Here are some numbered points:
[-36  10  40  42  62 -28   3  22 -22 -30  12 -39  19  13 -72  -9  -8  36
  13  55  50  36   3 -42 -21 -60  12   5 -27   8 -46 -25 -27  32 -40 -42
   5 -65 -12  -8   1  28  30 -28 -27 -16  24  63 -16  -5 -46   7 -31 -44
  42  -2  59] 0
[ 30 -19  33 -37  -2   2 -41  46 -24  17 -30  29  41 -24  33 -19  41 -19
  31   0 -30  55 -22   8 -15  23 -53  42  31 -13  38 -20  32 -43  29 -21
 -19  15 -51  28 -52  18 -25  37  27 -39  36 -27  19 -33  31 -12 -37  30
 -18  36 -10] 1
[ 87   5  -2 -72  43 -59  43 -31  90  12 -17 -80  52 -17  37 -42   2   4
  16  23 -35 -55  46  16 -19 -31  -1  14 -46 -63  78  58  33 -55  35 -27
  -9 -96  62 -19  14 -55  42 -28 -21 -88  96   6  38  43 -31 -40  13  -8
  -6   5  76] 2
[ 26 -19 -35   0  -8  17  28 -21  27  20 -14 -20   0  35 -23  -6 -34   9
   4  -1  19 -31   2  20 -19   4  41  11 -24 -48   7  17  12 -19   2  32
  -6  -5  32   6  10 -16  12  21 -36 -30  20  20 -13  33 -20  -2  39  -5
 -28   4  15] 3
[ 16  14  -8  10   5  -8   1  -4  15   0  20 -27   2  10  -1 -15 -30  -4
  -6   2   0   6  -7  -5 -19   9  21 -30   5   8 -21  19  -1  -8 -14   9
  -1   2  -2   0  -2   0  -1  -2 -14 -15 -17  19   5   9 -26  -9  -7  -7
   5  -8  -9] 4
[ 17  -5   2 -15  16  -8  -5  18   2   6 -16   9  14   0  24  -4  12  10
   6   9 -17  20 -14  -5  -5  20 -29  11  23   9  17  -9  -2 -19  18  -5
 -10  -3 -20   4 -26  10  -2   7   8 -10  11 -14  -2  -7  13  -2 -13  13
  12  19 -10] 5
[-26  20  -2  -7 -21   8  -5  -8   1  -4  -2   5  -1   3  11 -17  20 -11
   4   0  -1 -21   1  22   9  -8 -12   8   7 -13  -5   8 -16   8  16 -13
 -11  24  31 -13  10  -8   6 -16 -13  33  27 -29   5 -11  -3 -14   5  -4
 -22  -1  -1] 6
[  1  -4   8  16  23  -2 -16   4  -7 -16   8   9  24  15  -4   5 -17   7
  27  31  23  14  -7 -18 -11  -6  10  16  28  17 -40  -8   6   1 -11   2
 -18 -43   7   9  -1   5  -6 -16 -23 -15  15  10  -2  25  -1  -8  -8 -25
  26  21   9] 7
[ 39  21 -43 -22  32   8 -27 -19  51  27 -48 -34  44  40 -30 -28 -21 -17
  28  36 -22 -19  32  -5 -36 -50  25  37 -35 -38  30  38 -25 -40  25  28
 -24 -29  16  15 -42 -41  40  42 -63 -41  36  23  11  20 -23 -16  22  24
 -14 -13  37] 8
[ -3  42 -39 -14   6  14 -22 -21   8   3  -1  -5  -3  11 -23 -12  59  41
 -36 -59  43  26 -39 -28  73  42 -58 -71  52  34 -58 -47 -51  -3  35  26
 -18   9  27  17  12 -19  -1  -2 -24  20   9   3 -30 -49  70  19 -33 -43
  40  33 -67] 9
[-24  29 -43  29  -5  26 -48  44  20  42 -65  10 -68  20   6  60 -23  77
 -45  12 -44  -6  -2  47 -32  15 -51  53 -23  54 -47   4  -7  46 -46   0
 -53 -13 -16  54 -39  11 -36  48 -46  51 -38  13 -66  31   0  41 -17  31
 -35  54  -2] 10
[-64  27  41  19  16 -57  35  22 -55 -37  72  -7 -26 -40  -7  92  32  33
 -74  11  26  29  10 -70  82   2 -46 -68  -2  82 -22 -35 -30  79  -8  -1
  80 -27 -25 -25  31  35  15 -73  47  36 -76  34  -6  -7 -32  62 -26 -29
  59 -21   4] 11
[  8 -15 -12 -14 -13  11   5  -1   2  23  -6  -8   4  10 -23   3  -1  -1
 -10  15   9 -10  -1   4   6   5  21  14 -31 -40   9  -5  -7 -10  10  11
  -7   0  16   8   2  -4  18  -8   4 -32  -1   8   6   0 -11  10  13  -6
  -9   5 -10] 12
[ 28 -34 -37  34  23 -29 -14  13  20 -37 -43  33  42 -39 -26  44 -15  23
  31 -39 -31  35  18 -25 -30  42  44 -53 -23  28  44 -41  27 -15 -23  43
  35 -37 -32  29  15 -35 -24  34  55 -21 -19  64 -25  41  20 -36 -27  30
  28 -44 -27] 13
[ 17  -2  15  -9 -16 -10 -22  13   4   8  -1  -9  19 -24  14   0  -4 -26
   4 -13 -27  25  11  -1 -15  17  -7   0  -3   8  13   9  -4 -23   4  -8
  11  33 -25  20 -11  10 -10  19  20 -37 -10  -7  21 -16  -9 -19 -21  41
  -2  -6  -8] 14
[ 26  43 -48  -5   2  31 -17 -20  45  62 -45 -46  20  52 -49 -29 -33 -15
  12  20 -18 -15  19  10 -37 -16  56   9 -47 -16  31  59 -37 -13   0  54
 -42   7   9  34 -43 -37  22  49 -64 -50  15  59  27  25 -45 -15  19  27
  -5 -24  42] 15
[ -1 -24  -8  -2 -27  -1  17  -1  15  20   8  14  -5  14 -12   7   5   8
 -20   5  14   0   0   5  22  19  10   7 -21 -38  -4  -6   6  -5   9  20
   6   0  14  19  -8  -8   1  -3 -10 -20  -9   6 -28   7  -2   5  18 -14
 -16  -7   6] 16
[ 50 -51 -49  18 -55  32  47 -21  42  -5 -41  18 -40  19  38 -15  43 -19
 -61  15 -44  29  49  -5  38  -6 -24  26 -67 -11  45 -24  44 -64 -19  37
 -29  42  25 -27  35 -29  -9  42 -16  11  21 -25  30 -40 -28  50 -23  49
  19 -38  21] 17
[ -7  38 -43  34 -47  13 -14  23 -12  42 -24   5 -41  13 -19  28 -41  33
 -41  15 -25  21 -17  28 -29  53 -37   4 -47  43 -31  75 -31  36 -47  44
 -36  41 -26  29 -32  35 -47  39 -45   8 -41  50 -11  39 -60  27 -56  28
 -19  37 -26] 18
[-28 -33 -31 -14 -35 -33  -8 -17  51  40  21  -3  28  43  20   6 -39   1
 -45 -31 -18   4 -32 -46  10  13  40  13  18  23  20  67  33  28   5  23
  34  49  14   4 -40 -48  -6   0 -45 -36 -25   0  12   8  23  33   7  18
  37  15  -1] 19
[ -3  -9 -34 -27  -5  -3 -14 -37 -64 -17  89  55  64  52 -33  18 -62 -75
  43  48  14  16 -58 -54  13  63  18 -27  48  17   3  25  11  18  40  63
  12  20  40  22  19  40 -53 -98 -28 -71  19  50  94  91 -47 -42 -14 -19
  51  39 -49] 20
[ -2  10 -15   5 -10  -9 -15   3   5   3  -2  22   7  -7  -6 -13   8  -1
  16 -10  -8  -2  -7  21   5  -1 -39  -4   5  -9   7  -1   3   8   6  -6
  -9  12  11   2  17  -1  -2  -8   2  38  18 -13  15  -7  23 -15  -5   2
 -15  -5  -4] 21
[-23   9 -20  28  13 -23  19 -48  78  -9 -20 -48 -75  15  44  22  31  19
 -98  36 -53  -4 105 -37  61 -88 -26  35 -78  97  25 -14  -9  16 -40  17
   6 -40  28  -7   1 -75  27  42 -31  41 -46 -15   6 -44 -46  96  -6  65
  52 -95  86] 22
[ 11 -28  14  -2 -28 -11  41  20 -15   2  19   3 -17 -22   3  14 -18   0
   2   2  -7 -27  15  27   0  -3  22   5 -39 -53  25  17  40 -15 -24 -14
  15  15   2  -4  30  10 -12 -24  21 -18 -14 -11  11  23 -28  -5  24   1
 -11 -14  10] 23
[-21 -35  50  15  27  35  -5 -60 -20 -57  45  41  44  17 -28 -37  -8 -39
  35  15  42  23 -35 -51 -13 -33  50   9  42  34  -4 -47 -33 -22  49  58
  49  12 -24 -48 -27 -60  40  28  49  21  -9 -20 -11 -30  32  19  44  24
 -37 -48 -24] 24
[  2   9   5  20  16  54 -24   6 -15  51 -39 -17  25  52 -93 -32 -42   1
  21  49  25  12 -12  32 -69 -31  56  62 -67 -54 -12  24  -1  17 -36 -16
 -46 -44  -4  48  -6  29  22  20 -55 -64  43  97 -10  43 -52 -38  -9 -34
 -10  26  59] 25
[  6   3  -1   1  -9   2  -4  -5   9   4   4 -20  -5   8  17  -9 -25  -1
   1  -7   4  12   1 -12  -5   5  12 -32   3  19 -16  19   4  -8  -4  25
  -5  17   5  -8 -16 -14   5   9  -7 -10 -11  10   6   3  -8  -2  -7  -1
  13 -10  -8] 26
[ 19 -22 -31  -8 -34  19  33 -16  14  -5  -6  10 -18  15   0   3  12  14
 -31  10 -10   7  26 -13  27  -3  -7  14 -30 -27  22  -9  21 -33  -2  17
 -10  29   9 -12  16 -11  -9   9  -4  -5 -11  -6   7 -19 -30  34  -6  19
   9  -7  20] 27
[-13  21  28  42  -6  -1  22  30   3  -9 -38 -26 -21  -5 -47 -44  43  35
  14  -7  24   4  23  40 -39 -51 -25  -9 -39 -37 -11  -4 -25  11 -44 -52
  -7  -2 -19 -37  28   4  43  36  -1  44  45  19 -63 -42  16 -19 -32 -34
 -27 -17  37] 28
Which three points above are nearest to each new point, looking only along the 4 directions in which the numbered points spread most? Their numbers follow each, smallest number first.
[-11 -59  -8  60  -5  -7  39 -10  50 -69 -25  35 -86   9  89  17 -28  44
  20   3  -4 -74  25  36 -28  -8  30  21 -15  -2 -19  28  48   0 -69   3
 -20   5  27 -59  43 -54 -48  26 -13  79  -3 -81 -47  40  15  -4  68  18
 -44  -8  32] 6 17 27
[  10   15 -112  -46  -43  -26  -17  -48  -11   -5   64   72   63   47
  -24    2  -56  -96   15   47  -28  -14  -25  -23   50   57  -16  -28
   13   -7   46   75  -17  -25   64   83   23   59   60   -5   19   26
  -61  -99  -45  -31   -5  -21   80   60  -13  -32   17   43   34   29
  -62] 1 19 20
[  8  -6  46 -45  36  -8 -63  57  27  29 -73 -14  -2 -66  56  28  31  68
  25 -94 -45 -26   8  61 -52  23 -13  18  42   9  11 -41  16  -7  44 -53
  -8 -41 -56  62 -71 -30  17  85  60  18 -22 -58 -68 -16 100 -18  29  39
 -76  23 -27] 14 19 27
[ -3 -13  15  27   0 -41  18  37 -29 -45  29  41 -36 -24  60  50  21  38
 -15 -10  25  34 -21 -38  53  42 -46 -22  52  44 -57 -43  22   8 -33 -18
  20   6 -34 -33  26  23 -46 -27  20  42 -42 -46 -24 -22  41  18 -33 -35
  35  39 -60] 9 11 13
[-65   5  29  18  46 -26 -17  15  31  21  20 -61 -48 -24 -20  73  -3  48
 -62   8  -9 -43  58 -11  26 -75  38  45 -51  32  -1 -31   5  69 -23 -45
  47 -69  16  29  -7 -31  64 -15  16  11 -64   8 -36   5 -12  65  46  17
   2 -63  80] 0 22 28
[ 32  28  -8   2  34  15   3  -1  18  -8 -19 -41  -9   7 -13 -38 -38 -25
 -14 -12 -16 -18  -5  -8 -14   9  24   8   1  22  13  49   1 -13 -28  -8
   2  12 -31 -30  10  18   7  14  14   5  -5   0   2  11   5  29  -5   6
  33   8 -21] 6 16 26
[  90   47   13  -35   42  -29   53   20   22  -28  -15  -56  -31  -67
   44  -11   58   20   31   -4   17  -41   89   19   55  -14  -62  -73
   -9  -53   12  -40   25  -57  -16  -54  -45 -124   12  -20   78   27
   17  -39   27  -17   76    9   29   -9  -32  -83  -18  -63   24  -27
   57] 12 23 28
[-77   8  18  21  29 -24  -1   1   1 -16  21   7 -51 -22  23  42  32  22
 -33 -23  -4 -20  17  -7  42 -17 -23 -12  18  60 -40 -17  -1  59 -16 -26
  22 -11  17   3  20 -10  11 -27  23  77 -41 -39 -36 -23  20  41  19   0
  -4 -12  16] 9 11 21
[-25  49  13  -8  30 -27  30   5   2  -6  33 -41   7 -11 -16  39  16   3
 -36  13  -1 -18  43 -32  38 -37   6 -25 -27  28  25 -11 -31  55  10  -4
  43 -59  24   3   4  -3  39 -37   9 -16  -4  59  24   5 -35  16   3 -20
  41 -47  43] 0 7 28
[   1    8   18   23   39   33  -24   -6 -108  -70   96   48  -51  -70
   55   60  -55  -46   25   11   20    1  -23  -18   42   74  -37  -90
   92   93 -113  -60   -7   -9   -6    6  -27  -27   20   36   81   95
  -78  -81   46   35  -64  -29   34   49  -40  -22   -6  -11   22    5
  -71] 9 11 24
[-21 -17 -10 -10   0 -29  -1   2  21   3   1  14  35  28  13  17 -10   3
 -15   1  -1  13 -28 -36  -1   7  12  22  12  18   7  22  17   9  11   7
  21  -3   5  -9 -30 -18 -17  -3 -28 -16  -3  -7 -10  13  17  16   6  -8
  32  44   2] 13 21 26
[-25 -37  25  13 -74 -20  15  43 -23   7 -13  31   3 -15  20 -23  75  -8
 -24 -40 -13  47 -36 -11   7   4 -65  19  11  -5  44 -18  44  15 -12 -38
  12  78 -16 -22  10  24 -35   9   3  27  17 -37   1 -73  44   0 -58  12
  28  43 -21] 5 9 19
[  3   1  19  -4 -44   9  30  14 -25  -2  13  34 -43   3  71  -8  57  -2
 -33   8  16  32 -24 -10  44  13 -84  18  39  15 -16 -10  14  -8  -1 -15
 -28  54 -12 -38 -19  39 -34  -1  -6  57  14 -70   5 -57   1  29 -26 -12
  -9  41 -28] 5 9 19
[ 15  41 -19 -17  40  64 -26 -54  14  21 -25 -21  56  51 -52 -41  35  21
  -1 -31  49  42 -42 -61  37  14  -5 -45  65  41 -23 -57 -58 -22  58  74
 -19 -17  15  18 -67 -57  57  53  -2 -36  43  37 -21 -45  51  26  -6 -43
  27   1 -50] 5 13 26
[-76  20   9   7  19  15   4 -82 -59 -36 127  17  49  92 -88 -78 -54 -89
  42  97  92   0 -55 -67   0 -75  44   6  59  -6 -65  43 -81  17  45  15
  22  38  51 -73  16  -2  53 -92 -52  37  32   8  37  -1 -48  -1  37 -46
  17  -4   6] 0 7 24
[  6 -56  47 -13 -51   0   5  56 -66  14  23  46  -9 -60  46  38  57  -2
 -27 -46  -4  54 -21  -3  31  70 -58   1  34  -4 -28 -74  47   4   6 -51
  20  61 -55   8  12  80 -59 -24  65  -4 -32 -53   6 -56  28  14 -45   4
   7  42 -57] 5 9 13
[-12 -11  20  28 -25 -28  35  21 -27 -27  37  13 -35 -28  51  33   0  13
 -16 -28  26  26 -21 -26  40  38 -30 -55  42  52 -56 -12  11  17 -33   0
  24  36 -36 -19  20  36 -56 -23  19  28 -61 -29 -10 -15   3  25 -22 -22
  44  11 -50] 9 13 21
